The rows of Y fall into 3 groups, which share some directions, and each row is roughly a mix of its group's hidden directions.
Y, 83 rows:
[[  9.2  -9.4 -33.1  21.1 -31.7  -3.9   1.3 -11.5  12.4 -39.7   3.4]
 [ 27.7  12.5 -18.7  10.9 -21.5   0.4   2.4  35.5  27.8   1.8  26.9]
 [ 14.1  21.2  29.2  -9.6  -5.7  25.9  -2.2 -16.8   3.0  45.0  -2.5]
 [-15.1  27.0  26.2  15.5 -32.4 -18.4  11.7 -23.6 -11.5  21.3   8.6]
 [  8.9  25.3 -11.2 -23.2  28.8  11.4   7.3  37.7  22.1   9.6  14.7]
 [  4.2  23.8  20.9  -9.8  -8.7  15.1  -9.8  -0.5 -22.7  36.6  35.3]
 [-16.3 -17.1  -2.8  -4.7 -19.3  -2.3  29.1 -33.8   4.3 -37.6 -15.1]
 [ -2.7  38.1 -15.2  12.4  -3.0 -20.2  28.5   4.1  20.1 -16.9  28.9]
 [-16.0  -5.1   6.4 -37.2  16.1  26.1  22.4 -34.4 -15.9  -3.8  -4.6]
 [-26.6 -10.8  -0.3  13.1  -6.0 -13.7  36.5 -25.7 -14.6 -21.2  27.2]
 [  6.5 -14.3 -20.9  22.7 -26.9   1.2   7.9 -34.1  12.4 -36.2  -2.1]
 [-25.5  -6.1  23.9 -18.8  13.1  23.5  36.9 -26.4 -12.2   7.6   4.5]
 [  1.4   0.8   0.0  39.1 -10.5  -8.0   5.2 -23.2 -17.0  18.1  41.6]
 [-16.5  10.2  38.7   2.6  17.6   6.8  11.5 -30.8 -17.4  31.5   2.7]
 [  6.2  25.7  31.1  12.5 -34.2 -18.2   3.0 -24.0 -15.9  20.8   4.2]
 [-16.6  17.6  -0.1   3.8 -24.5 -14.1  35.2 -38.7  -6.9 -14.3  15.1]
 [ 15.2 -16.0 -12.2 -11.5  30.4  21.2 -16.3  42.6  10.1 -17.1  -0.2]
 [ 14.5  23.7  24.0  -8.8  -2.8  21.0 -18.8  -7.0   5.2  28.7 -38.5]
 [  0.5 -28.2  -1.4   5.7  -8.2   8.4  21.7 -53.2   6.0 -17.7   0.6]
 [-26.1  17.0  23.0 -23.9  16.3  15.3  18.5 -25.3 -29.7  13.4   2.3]
 [ 20.6  22.7   0.9 -22.4  22.4  19.7 -35.5  24.4  -7.9  18.7  -4.5]
 [-26.5  29.6  16.1   2.4  -8.6   0.8  41.9 -19.6 -12.4   1.3  20.2]
 [ -1.3   2.1 -27.6  17.1 -37.1 -26.3   4.2   5.7  21.9 -24.2  19.3]
 [-13.6  -1.4 -30.5   7.4 -23.0 -21.5  23.7 -18.6  11.5 -34.2  15.5]
 [  9.3   0.2  14.1 -27.0   7.4  23.6  -6.5 -42.9 -11.3 -17.7 -25.8]
 [  1.2  -4.4 -16.9  -2.7  16.9 -10.8 -24.5  49.9 -22.9  13.8   9.8]
 [ -3.0  34.0  31.4  14.8  -2.0 -12.9 -17.4   1.3 -34.6  22.6   8.3]
 [ -5.4 -27.2  18.3  26.5 -18.6 -25.7  21.6 -35.0   3.9  -9.8  -0.5]
 [ 14.7  17.3  34.3  -8.6  23.5   3.8 -30.5   6.2 -12.2  32.0 -11.8]
 [ 10.9 -31.4 -17.8 -22.1  21.4  14.7   7.8   7.1  36.3 -24.6  -0.1]
 [ 18.8  10.5 -37.1  -7.2  -4.5   7.4 -25.5  41.8   6.5 -13.7   4.3]
 [  6.0  -6.1 -14.5 -29.1  15.2  19.4  -7.8  23.8  31.0 -12.9 -33.5]
 [-20.7   6.9   5.6   8.2  -6.1  -5.4  45.9 -34.7   7.1 -21.9  11.6]
 [ -6.9  -0.8  27.6 -24.1  37.6  17.4   4.2  -4.5   1.2  37.5  -7.9]
 [  5.1   5.8  21.5 -23.9  15.3  28.9 -16.2   7.5  -9.0  36.0 -27.5]
 [-28.5   6.9   8.3  18.0 -33.2 -36.1   2.1 -27.9 -11.3  -6.8   0.6]
 [  5.6  -5.9  21.5   0.5  -3.0   0.4   5.4 -50.2 -34.1   4.2  18.7]
 [-14.5 -30.7   4.0 -20.6  27.6  14.3  -9.5  24.5 -28.9  18.6 -13.7]
 [  5.7  -8.0 -28.7  19.7 -33.0 -25.0 -21.2  14.2  30.1  -3.0   5.7]
 [ 34.5 -20.3  -6.7  -4.5  14.6   9.3 -36.6  33.5   7.8  -0.8 -11.1]
 [ 11.8 -15.8   8.5 -16.5  11.0  17.8 -36.3  17.3 -10.9  24.9 -33.0]
 [ 15.3 -33.4 -22.1  -3.5  14.7  -1.5 -36.2  21.7  10.8 -17.8 -18.3]
 [ -9.0 -22.2   0.6  24.2 -28.7 -15.2   9.8 -39.3  -5.2 -25.4   9.3]
 [ 10.6  -9.1  -3.2 -11.6  18.4   8.9 -25.0  25.2   6.3  10.0 -49.6]
 [ -6.9  -5.1  23.2 -26.0  13.0  36.8 -30.7 -19.2   3.1   1.3 -22.1]
 [ 22.6 -15.0 -29.7  -5.0  19.4  16.0  -6.9  40.2  24.6  -5.1   6.7]
 [-22.5 -21.4   2.8  17.8 -14.6 -12.1  28.0 -37.0  -8.4 -27.3  -0.9]
 [-27.9  21.8   7.3   7.0   3.7  -5.1  49.9 -23.5   2.0 -13.3  -1.7]
 [ -1.5   2.3  -5.9   8.5 -17.5 -16.1   8.6 -11.9 -41.1   0.0  45.1]
 [ 12.9 -15.6  21.4  -5.8  38.8   0.1 -13.9  12.3 -34.4   8.9 -24.5]
 [  7.7   4.0  29.2  -2.3 -23.1  22.3   1.6 -48.1   9.1   7.6 -14.1]
 [  8.4  34.6   8.3  37.7   5.4  10.9 -26.5   1.1  -0.5  30.9   7.1]
 [ -3.2  40.2  12.6 -17.9  21.9  14.3   5.7  25.2  -6.7  33.3  -1.3]
 [-33.4  -7.9 -14.2 -33.7  -1.9   1.9  39.1   5.0  -2.3 -22.8  -4.6]
 [-10.8  -1.8 -26.4   2.3 -17.3   7.7  11.4   2.5  30.3 -40.3 -27.6]
 [-17.8 -19.9   2.6   9.2  -6.4  -3.7  32.5 -37.3   9.1 -31.3 -15.8]
 [-24.4 -36.7  -7.7  -4.9  24.9  -4.0   7.6  12.9 -17.7 -11.1 -35.9]
 [  7.2  15.9 -28.1  11.8 -20.9 -10.8  39.1   3.8  17.7  -5.9  30.5]
 [ 25.0  10.9 -11.4 -20.6  19.2  15.8 -11.3  22.7  41.2   0.4 -18.8]
 [ 11.9 -24.3 -27.7 -18.2  17.9  20.9 -14.2   7.9  18.7 -37.4  -4.6]
 [-47.9   7.5  -9.1   8.7 -12.3 -16.5  29.1 -23.0  -0.4 -14.8   9.6]
 [-30.4  10.4  -4.0   1.1 -12.8 -10.1  35.8 -40.1  -8.0 -16.5   8.8]
 [ 31.6 -14.6 -28.0 -18.5  22.1  22.6   8.6  15.1  15.0 -26.2   7.7]
 [ 11.7 -15.3  47.0  -2.9   8.1 -31.9 -13.9   7.0  -3.4  17.8 -19.3]
 [-17.7 -23.6   6.1  -5.5   4.2   9.7  37.9 -35.2  12.8 -25.9  -7.9]
 [ 16.7  -8.3  -2.7  -0.5  -0.5   0.4 -47.5  29.6 -17.2  22.4 -18.4]
 [-18.8  12.0  -1.7  14.9 -25.2 -16.8  17.8 -16.4 -36.9 -13.1  29.2]
 [-25.1  13.7 -20.2  -1.8  -6.4   4.3  40.6  -9.6  13.3 -26.9  26.1]
 [-20.9  15.6  41.2   3.7   0.3   5.9 -16.0  -2.3 -15.1  39.4 -12.3]
 [-16.7  21.7  14.8  10.4  -8.9   7.8  12.3 -45.6 -32.5  -3.0  10.4]
 [ 21.5  -4.8  16.5  -4.3  31.5  14.9 -15.0  35.7 -12.4  29.6  -9.9]
 [-13.8 -16.1  22.2 -14.2   7.2   5.5 -31.6 -33.3 -15.6 -11.9 -29.9]
 [ -2.6   4.1  37.0 -23.2  32.1   8.0  -4.0  -1.7 -13.6  36.7  -6.5]
 [-55.6  12.4  12.3   1.3 -14.1  -2.1   8.3 -30.5  -1.1  -4.1  -0.8]
 [  5.5  19.4  11.8 -15.9  24.3   4.7 -20.0  28.3 -19.8  37.8  13.4]
 [ 15.6   7.5   9.0 -11.3   7.4  14.2 -36.1  22.6  -9.5  33.1 -29.2]
 [-23.7  -5.3  -8.8   9.7  -0.4 -15.0  42.3 -17.6   0.0 -27.3  27.9]
 [-14.7  -0.1  32.3 -13.7  16.7  20.3 -15.2 -24.1 -12.3  30.0 -25.0]
 [-16.1  14.3  30.7  13.9  -3.7  -7.7  11.1 -35.3 -33.4  15.6  14.9]
 [ -8.7  -3.2  40.7  11.0  19.0 -19.1   4.4   9.3  -0.5  43.9   0.1]
 [-42.8  16.4   1.0  13.0 -18.7 -19.4  31.0 -22.2  -4.9   0.7  11.5]
 [ 33.5 -18.6  13.5  -5.6   5.7  10.3 -24.3 -31.0  15.5 -11.1 -29.6]
 [  2.4 -17.3 -34.2   6.9   1.1  -3.6 -16.9  40.4  26.8 -20.0   6.4]]

One row of each group comes first, with its name. Which group is each row after those in?
[ -9.5  22.9   4.3   8.2 -14.8 -12.0  46.0 -29.7 -11.0  15.0  14.5] | W
[-12.9  21.1  24.6  13.0 -23.6  -1.6   8.0 -26.5 -32.3  19.7  21.7] | A
[-12.1  -3.8 -39.2 -25.2  -1.3   5.2  14.0  40.3  10.0 -17.4   6.0] | T

[ -6.1  -9.4 -20.5   6.1   2.1 -19.2  -2.3  27.3 -20.0  -5.1  49.8] | A
[-12.6 -28.4   1.2  20.4 -10.6 -16.5 -18.6  -6.8 -28.4  -4.0 -40.4] | A
[-18.5 -17.9   4.8   4.2  -5.0   1.1  38.0 -39.9   8.6 -27.9  -0.2] | A
[ 18.3   1.1  -8.5  37.4 -30.9 -20.2 -20.5   4.7  15.6 -25.5 -10.6] | T
[ -1.1  -1.5   7.3  32.7 -36.5 -19.6 -16.3 -28.9 -15.2  -6.8 -19.9] | A
[  5.8   5.3 -36.1  29.2 -32.5 -11.3  -3.8   7.6   0.8 -26.2  21.4] | T
[ -8.4  20.0  30.3  14.3  10.8 -11.1  -6.0   6.6 -24.4  41.9  18.8] | T
[ -0.9  12.9 -30.5  12.5 -17.8 -10.4  37.2  11.3  21.0  -8.1  30.4] | W
[ -2.5   1.0  32.8  12.1  -5.7   4.0   1.9 -47.9   3.7 -10.3 -30.4] | T
